(in the rows, 128 means zero)
The rows of R fall into 4 groups, and each row is roughly a mix of its group's hidden directions.
R (147 x 10):
[[158 161 168 140 170 124  89 153 136  92]
 [181 127 125 183 132 101  87 129 149 109]
 [142 127 132  94 175  99  98 170  83 128]
 [118 151  96  90 155 153 192 106 136 117]
 [184 152 154 134 161 130  78 158 142 129]
 [136 134 163 132 120 155 159  64 172 137]
 [145 136  91 119  62 132 170 144  98 130]
 [107 152 123 102  91  58 107 145 127 108]
 [185 161 134 141  97 123  97 153 155 164]
 [127 133 164 126 159 174 164  94  83 144]
 [167 103 109 143 113 121 125 175 190 137]
 [125 128 162 109  79 162 100  71 129 136]
 [114 141 178  98 134 149  85 157 117 174]
 [131 104 135 182 143 124  65 111  96 135]
 [160 184 142 108 137 151 182 154 139 119]
 [ 97 153 150 126 102  82  77 163 107 125]
 [ 93 131  91 120 109 129 111  54 146 118]
 [153 158 171 138 172 127  84 154 125  94]
 [167 133 136 149 151 155 114 152  74 175]
 [149 102 154 110 137  71 182 122 100 130]
 [118 159 112  87 130 139 197 133 132  93]
 [ 99 150 179 142 137 109  99 110 161  80]
 [116 120  71 167 138 101 142 179 132 104]
 [136 105 107 181 138  80 134 178 134 110]
 [ 97 139 156 116 154 198 116 115  94 136]
 [123  79 116 121 117 120 178  70 124 149]
 [179 105 122 178 142 105  77 124 142 124]
 [143  95 151 185 102  84  98 151 125 122]
 [145 183 138  81 166 134 160 127 125  96]
 [133 132 102 158 154 101 138 203 108 126]
 [151 181  93  85 161 105 112 136 149 109]
 [113  99 135 147  54 150  92 115 114 117]
 [153 100  98 144 144 154 187  81 130 135]
 [158 114 126 154 146 168 128  55 136 134]
 [198 134 130 146 143 137 153 167 166 133]
 [121 146 180 113 104 130  86 163 138 174]
 [124 124 148 156 128 110 131  59 176 153]
 [128 157  94 115 197 112 135 169 112 126]
 [125 151 126  88 182 141 178 102 145 149]
 [101 134 121 130  66 137 108  72 144 151]
 [ 93 112 107 123  92 107 180 103 174 132]
 [143 113 134 138 157 198 155 102 165 128]
 [111  94 139 127 126 105  83 198 120 126]
 [153 125 197  86 130 141 121  95 119 152]
 [114 128 155 125  66 159 146  90 134 168]
 [149 165 133 124 157 197 122 159 106 116]
 [132 129 100 125 179 102 124 192  99 114]
 [152 120 178 111 155 115 127 170 166  89]
 [ 64 111 139 170  93 106  98 115 120 136]
 [ 71  91 119 105 157 137 163 105 102 102]
 [139 117  62 129  93 115 104 173 144 144]
 [116  77 112 184  97 121 120 100 115 158]
 [104 117 140 141 142 195 156 111 176 124]
 [119 106  80  98 109 115 148  64 136 109]
 [162 160 122 117 155 153 152  59 125 120]
 [ 89 150 149 143 127  79 106 142  71 120]
 [100 114 102 102 174 153 165  77 127 118]
 [119 103 103 160 104 140  87 166 101  81]
 [ 74 142 141 164  92 117 100 129  97 165]
 [ 82 171 146 157  88 136 123 136 108 171]
 [157 122 191 109 144 167 115 146  88 124]
 [140 115 172 119 113 186 154  83 147 115]
 [146 123 196 115  96 150 145 113 118 171]
 [ 94 147 141 168 108  81 125 115  73 131]
 [163 134 129 118 141 103 155 156 161  62]
 [125 109 105 159  99 139  83 164 107  77]
 [145 125 179 115 110 168 153  75 155 132]
 [114  89 105  97 115 140  89 139 191 125]
 [124  99 109 110 123 135 125 154  89 201]
 [126 137 174 105 168 168 155 111  82 120]
 [100 148 141 108 144 122 131  85  60 155]
 [158 102 124 181  99 111  78 135  96 130]
 [131 136 155 146 113 160 164  71 174 135]
 [177 110 101  75 177 136 109 134 119 129]
 [ 88 151 140 108 100  81 108 183 124 118]
 [137 127 118 128 180 127 150 197  97 119]
 [136 195 117 103  96  99 158  94 131 122]
 [134  92 107  79 147 126 142 152 178  89]
 [107 167 107  93 126 146 192 109 155 137]
 [128  84 122 165 151 178 134 130 102 173]
 [151 123  98 102 124 143 128 202 115  94]
 [144 183 135  90  89 103 120 167 154 125]
 [113 142 202 135 160 125 149  94 108 114]
 [ 94  96  94 112  77 127 172 112 121 154]
 [100 104  96 115 178 151 157  89  98 112]
 [133 144 159 102 114 133 170  81 158 174]
 [107 120  74 119 179 124 176 143 140 111]
 [ 81 154  95 155  95 115  76 110 126 141]
 [135 121 139 137 120 110  96 205 164 114]
 [116 161  95 193  97 138 127 122  98 151]
 [119 103  91 128  91  79  95 156 164 141]
 [175  98 114 108 164 172 151 117 165 115]
 [177 177 101 168 131 161 126 135 157 124]
 [122  45 104 156 134 145 130 116 141 139]
 [151 128 112 145 137 161 170  57 138 133]
 [126 144 114 112 100  53 109 144  91 127]
 [107 116  69 112  97 125 120  80 155 101]
 [148 147 154 142 136 153 128 196  83 140]
 [109 121 187 125 123 127  72 164 103 140]
 [ 89 143 160 130 148 195 115 112  96 134]
 [154 175 171 156 143 122  78 150 136 110]
 [ 88 132 179 122 144 135  88 105 170 101]
 [109 135 103 148 108 175  93 156 165  87]
 [111 133  59 151 145  99 108 145 142  89]
 [100  60 105 150 114  98  91 117 119 138]
 [135 125 120  66 145 110 135 158  68 123]
 [115  95 117 135 155 150 160  66 153  96]
 [103  85 144 142 125 134  64 172 136 138]
 [103 149 126  82 112 127 191 133 169 122]
 [185 139 157 128 122 116  84 175 150 138]
 [110 116  84 122 174 153 159  74 124 138]
 [165 180 129  93 142 171 164 132 149 136]
 [180 166 119 136  74 131 119 155 130 162]
 [193 101 113 157 159 117  87 136 126 115]
 [ 95 134 172  98 152 110 137  82  85 113]
 [150  81  87 104 112 110 143 139 133 185]
 [132  98  99  91 133 153 164  68 116 146]
 [102 140 152 156 132 156  85  96 185 134]
 [120 110  78 164 145  81 131 170 136 103]
 [154 127 188 127 116 184 110 139  96 117]
 [108 144  74 107 166 138 143  92 161  96]
 [ 98  86 106 108 133 123 178 124 102  79]
 [131 126  85 131  99 111  86 185 161 124]
 [138 181 151  79 157 127 120 171 122 106]
 [145 111 148  82 167 153 134  81 148 163]
 [141 163 135 107 170  78 147 133 136 179]
 [155 165 125  98 107  95  99 179 106 153]
 [168 101 121 178 157 111  74 114 138 127]
 [188 126 150 106 140 117 107 186 138 105]
 [141 133 139 117 191  83 167 120 150 155]
 [148 159 174 139 176 126  78 146 142 112]
 [112 128 145 178 112 117 109  92 191 137]
 [167  90 121 171 125 144 115 147  96 177]
 [160  89 126 123 163 145 165 124 165  79]
 [116 119 146 132  52 139 106  85 134 148]
 [154 138  88 140 111 110 138 173  81 169]
 [131 154  94 104 178 171 155  96 108 141]
 [135 151 160  89 152 175 174 113 127 157]
 [ 87 142  63 161 100 115 124 110 153 131]
 [116 142  66 145 163 101 101 134 145  87]
 [ 92 140 105 159  75 146 111  79 147 139]
 [ 81 104 131 151 180 137 106  81 109 126]
 [131 132  94 110 195 151 161  93 132 112]
 [137 144 144  71 163 127  80 120 169 120]
 [186 138 125 110 128 158 167 135 180 112]
 [125 132  98 129 175  81 142 183 109 141]
 [ 75  77 120 155 101 141 138 122 172 126]]
Each list below has three rows that fit no group; the rest each fit one group, if only roughly. Name those rows in the order they come.
    z268: [202 162 110 143 135 144  97 144 131 147]
    z580: [182 137 128  88 155 128 139 171 139  86]
    z859: [193 141  84 101 122 137 164 149 141 118]
    z408: [157 115  68 157  91  99 125 136 154 156]
    z392: [121 187 157 109  96  86 132 164 115 115]
    z242: [146  92 151 131 109 120  82 169  76 134]
    z690: [194 112 121 171 157 136 112 138 131 164]
    z957: [ 88 139 129 106  76  96 106 138  77 126]
    z470: [148  88  82 151  91 113 178 112 132 118]
    z50: [159 112  93 152 174 102 139 175 132 159]
    z438: [136 141 125 166 110  67 143  99 176 120]
    z84: [110 184 120 113 151 124 107  65 109 133]
    z776: [206 116 121 124 125 112 100 167 145 121]
    z208: [ 75 127 136 165 109 108 120  87  82 146]
    z710: [113 128 111 145 104 137 179  86  78 100]
 | z690; z957; z50
    z68: [ 98 123  75 180  98 111 155 141 152 135]
    z337: [160 133 166  91 174 152 132 170  99 128]
    z823: [102 124 176 123  85 158 133  79 134  97]
    z246: [210 154  96 143 142 135 114 136 133 136]
    z109: [101 160 132 134 107  71 100 117  79 146]
    z163: [153 146  79 178 105 100 152 108 122 158]
    z436: [142 164 167  99 108 106  81 156 147 160]
    z676: [128 129  83 165 138  69  93 131 146 104]
    z152: [137 154 115 133 137 150 151 169  58 106]
    z179: [145 197 152 127 131 122 112 129  76 149]
    z738: [115 128 145  93 114 192 170 145 100 147]
    z822: [132 166 121 152 163 115  62 151 151 116]
 | z823; z436; z822
    z984: [170 155 157 160 164 115  79 135 157 131]
    z953: [158 113 154 138 149 132 189  78 127 153]
    z374: [133 158 172  67 114 135 169 131 135 104]
    z138: [ 80 158 161 124 137 147  91  80 101 128]
    z254: [ 96 155 165 141 152 175  97 117 162  99]
    z643: [167 114  98 137 194 141 139 168 114 125]
    z687: [102 145 105 138 103 157 104  60 156 123]
    z489: [115 119 184 126  95 110  85 174 134 149]
    z450: [146 134 177 124 154 135  94 189 149 146]
    z861: [156 174 109 158 125 136  90 166 152  89]
    z48: [100 139 131  69 163 111 113 127 154  80]
    z129: [143 105  80 136 121 101  99 159  70 132]
    z37: [123 139 110 151 117 151 163  62 100 163]
 | z374; z643; z129
    z136: [102 112 145 104 132  92 149 118  56 146]
    z245: [ 94 129 159  85 134 178 176 134 115 136]
    z411: [154 118 141 135 139 137 143 186  90 182]
    z31: [150 123 153 127 147 167 136 184  80 105]
    z949: [144 122 117 120 195 143 126 188 149 122]
    z591: [145 150  80 168 102 138 154 113  95 171]
    z128: [103 147 151 125 194 154 124 116  79 121]
    z257: [130  96  75 130 166 136 147 145 117 183]
    z214: [132 100 126 179 145 125  78 119  79 107]
    z339: [190 128 118 115  99 128 104 166 142 173]
 | z245; z949; z257
    z95: [171 175 153 120 116 128 111 186 119 106]
    z829: [101 110 142 109 131  95 152 120  55 149]
    z873: [136  88 107 167  89 133 102 103 133 180]
    z7: [ 90 154 152 114 143 129 108  53 131 129]
    z119: [124 134  68 129 103 154 162  85  94 120]
    z732: [101  70 113 164 121 120 103 128  93 167]
    z218: [143 129 126 153  55 130 173 128 100 144]
    z768: [107 152 160 170  85  78 122 149 107 124]
    z917: [145 106  61 172 145  99 133 153 131 113]
    z329: [128 126 149 112 101 167 156 110 157 193]
 | z218; z917; z329
    z301: [130 184 146 122 122 126  98 171  83 157]
    z541: [153 146 144 100 155 152  87 165  90  91]
    z769: [155 146 140 115 130 152 155  91 141 199]
    z702: [144 114 114 121 118 173 132 196 155  97]
    z65: [151 125 140 113 175 140  88 164  92  87]
    z613: [151  82 114 144  75  94 107 133 168 137]
    z683: [155 175 144 113 137 137 172  93 110 174]
    z991: [159 122  69 144 117 173 147 156 127 163]
    z172: [144 142 164 130 143 135  95 149 202 116]
    z266: [ 99 158 154  92 112 156 135  79  84 134]
 | z769; z683; z266
    z601: [122 100 114 145 155 166 129  54 145 123]
    z328: [ 96 134  91 142  91 106 107  82 147  86]
    z472: [148 145 160 143 155 132 156 168  69 154]
    z79: [ 86 127 138 186  95 118 117  81 111 137]
    z900: [145 142  79 149 105 179 104 171 143 139]
    z8: [170 123  93 136 194 139 135 166 117 126]
    z44: [142 135 146 136 174 161 133 182  89  97]
    z568: [150 151 111 160 110 100 183 103  86 145]
    z75: [108 138  95 143 159 161 149  75  84 137]
    z205: [145 160 136 138 128  86 102 146  62 153]
    z213: [111 125 155  80  97 104 149 114  71 149]
    z344: [ 91  83 111 118 105 106  94 158 167 157]
    z256: [113 106 202 102 108 122 142 150 144 157]
 | z8; z213; z256
